Each row is where one point has got to under a steady rotation. How many steps took it there?
The counts run from 0 to 201.
[180 145 112 114 116 113 133 147 143 114 134 105 116 136 160  93 161 113
  88  71 134  72 149 130 100 153 131 111 126 156 117 175 111] => 138
[ 97 156 114 120 129 111 149 105 121 146 145 172 132 104  95  84 175 122
 110 105 103  75 139  98 115 158 166 108 136 177 153 118 130] => 157
[116 156 159 139 116 140 136  96 148 103 169 145 174 123 148 129 167  79
 148  88 166 105 153 139 123 113  94 102  84 140 121 118 159] => 83
[166 135 132 102  99 158  80  99 113 103 107 148  75 173 161 114 134 115
 138  92 134 113 112 170 123 126 121  69 113 136 118 133 112] => 123
[122 149 113 136 100 141 123 152  97  82 102 113 137 108 135  89 201 166
 126  97 166 157 102 147 116 138  91 139 127 135  93 110 108] => 193
[155 123 127 194  97 170 125 130 169 142 119 137 163  78 128  97 178 147
 141 104 173 119 124 172 149 122 139 121 124 127 120 122 127] => 76
[144  85 135 111 123 140  95 112  92 118  94 144 101 143  83 136 184  90
 174  96  90 125 104 116 121 114 127 108 134 151 153 101 153] => 112
[142 117  95 133 122 151 144 118  93 131 154 155 135 129 183  85 154 139
 139 118  98 108 164 171 119 140 114 120 152 208 133 130 133] => 22
[123 152  94 105 135 119 139 116  78  93 143 137 176 126 110  94 151 130
 118  66  99 116 140 159 147 141 144 138 111 177 143 155 150] => 152
[109 174 137 136 125 148 128  79 115 143 124 146 127 173 128  74 130 153
 142  98 105 105 139 152  53 146 127 128 136 138 111 167 123] => 37
[136  79 124 110 113 149  83 116  87 109 116 134  93 176 103 122 172 125
 182 105 108 105 118 117 102 104 107 144 135 154 149 149 148] => 110
[147  67 114 126 106 117 134 131 166  95  70 138 132 175 130 105 168  90
 137 132 148 111 126 157 132 142 149 127 119 159 114 179 132] => 130
[ 89 146 103 147 102 146 101 120 115 132 108  93 106 106 103 105 175 112
 145  84 141 154  97 129  93 190 122 106 119 139 129 116  95] => 55
[134 125  84 143  94  94 160 141 104 116 138 147 159 117 108  81 150 138
 103 100 106  93 146 183 160 147 135 143 116 162 110 152 169] => 149
[ 84 138 112 147  83 143 114 113 131 141  89  98 106 110  87 107 187 127
 138  89 132 144  93 117 105 185 126 119 129 121 111 125  98] => 56
[136 101 138 100 122 122 132 109 172 128 128 119 124 137 141 108 169 145
  93  92 124  78 139 143 131 214 120 113 131 163 110 170 115] => 142
[132 145 116 129 101 160 136 114 101  92 132 119 161 120 136 142 190 133
 144  79 156 164 114 108 142 111 110  94 102 193 123 139 103] => 67
[184 113 129 121 123 101 150 141 152  84  70 138 144 150 102  84 160 108
  97 102 135 114 120 152 141 108 153 104 135 150 110 162 143] => 133
[105 126 102  92 117 146 115 128 148  82 121 135 177 134 130 103 164  85
  96  98 115  93 143 152 157 167 131 110 149 164 162 132 103] => 14
[124  95 132 106 142 125 132  95 165 110 133 131 122 134 137 107 150 129
  99  98 128 100 141 168 135 215 115  88 124 175 126 152 132] => 143
[ 97 138 107 136 118 123 136 115 129 149 152 165 126 120 102  88 165 139
 108 133 118  66 157  93 103 163 162 114 145 179 164 141 126] => 158
[113 140 106 162 130 117 110 147 123 103  97 136 146 159  75 112 127 122
 126 129 127 175 127 134  69 157 105 111 116 195 115 161 142] => 46
[123 163 106 139  66 127 128 173 140  86 104 136 121 121 111 110 184 145
  99 146 163 140 129 129  97 144  85 117 123 131  81 119 126] => 190
[109 114 126 131  81 125  66 148  87 103 150 159  87 164 110 103 145 137
 145 126 136  80 122 147 102 103  78 143 135 155 138 128 145] => 106
[114 182 109 151 137 146  95 133 114 127 129 167 159 143 138  57 118 137
 138 118 121 114 146 174  68 155 147 119 129 153 141 154 114] => 34
[126 116 121 172  91 149 133 121 182 130 121 146 120  95 135 115 203 157
 126 129 183 113 144 106 123 129 144  91 121 132 145 128 127] => 73
[115 141 168 118 124 129  65 131 142 119 134 157 163 124  59 138 161 101
 141 100 104  84 102 143 117 158  93 130 110 131 130 107 155] => 100
[ 95 137 129 147 104 118 161  97 126 154 122 143 101 166 117  99 149 102
 153 125 111 122 152 123  48 169 112 114 133 157 108 150 154] => 41
[103 150 142 139 109 120 167  79 110 163 114 146 107 147 102  91 149 108
 152 104  97 119 138 128  54 160 124 117 131 142  90 131 154] => 40
[130 162 112 157 105 163 149 116 126 140  97 112  90 140  98  51 160 130
 122 140 144 127 127 123  61  98 117 117 149 129 113 134 132] => 178
[162 133 127 101 145 119 124 126 139 126 138 107 130 108 163  98 168 103
 104  63 120  91 115 150 126 190 128 108 117 175 114 151  95] => 140
[171 123 108 141  83 152  62 176 146 121  90 155 110 160 103 137 137 104
 129 128 126  96 122 133 112 125 143  97 137 154 139 150 110] => 118
[113 105 135 183  96 138 155 151 138 118 105 153 171 102 105 137 192  97
 140  79 157 124 148 116 134 153 117 106 161 147 129  92 121] => 201
[ 99 155 108 104 152 116 142  96 106 115 156 162 143 109 105  92 170 118
 111  90 107  93 145 105 118 157 151  97 131 179 171 120 133] => 156
[190 151 130 106  80 151  67 126 127 126  84 156 110 160 121 114 150 135
 130 104 120  95  91 148 130 114 134  94 127 139  97 144  99] => 121
[115 131 133  91  99 132 137 112 155 104 113 164 169 136 111  88 172 130
  79 111 108  70 130 136 151 152 134 114 168 158 135 127 107] => 16
[150 102 112 138 114 147  76 151 126 109 100 157  99 147  91 143 156  67
 152 122 114 111 127 116 112 123 142  74 134 156 175 110 145] => 115
[127 102 123 125 115  97 157 109 160 124 123 161 121 116 106  93 166 143
  90 111 116  88 139 180 147 192 125 108 128 153  97 130 154] => 145
[153 157 161 155 104 172 143  91 148 124 135 133 180 117 123 118 169 130
 147  69 143 115 133 169 140 104 109 115 102 118 108 131 157] => 80
[112 131 155 126 141 148  59 135 134 111 148 132 161 136  81 143 150  94
 152  96 106  92 122 148 113 169  85 124 108 137 152 125 159] => 99
[105 137  94 158 137 144 114 114 121 165 143 167 131 105  99  72 138 130
 126 131 117 104 128 143 115 165 145 111 144 202 158 120 108] => 160
[114 183  82 132 115 163 136  96  98 135 137 152 129 130 117 118 143  87
 163 131  93 140 147 151  91 140 131  98  86 165 125 121 173] => 168
[154 116 107 118 109 148 155 104 105 142 122 155 157 122 145 110 181 149
 148 114  71 102 155 146 116 145 132 147 135 185 110 145 151] => 24
[173 139 109 136 103 160  46 161 129 106  98 156 122 162 118 122 128 105
 136 111 131 113 108 155 127 125 137  84 133 161 135 139  97] => 119
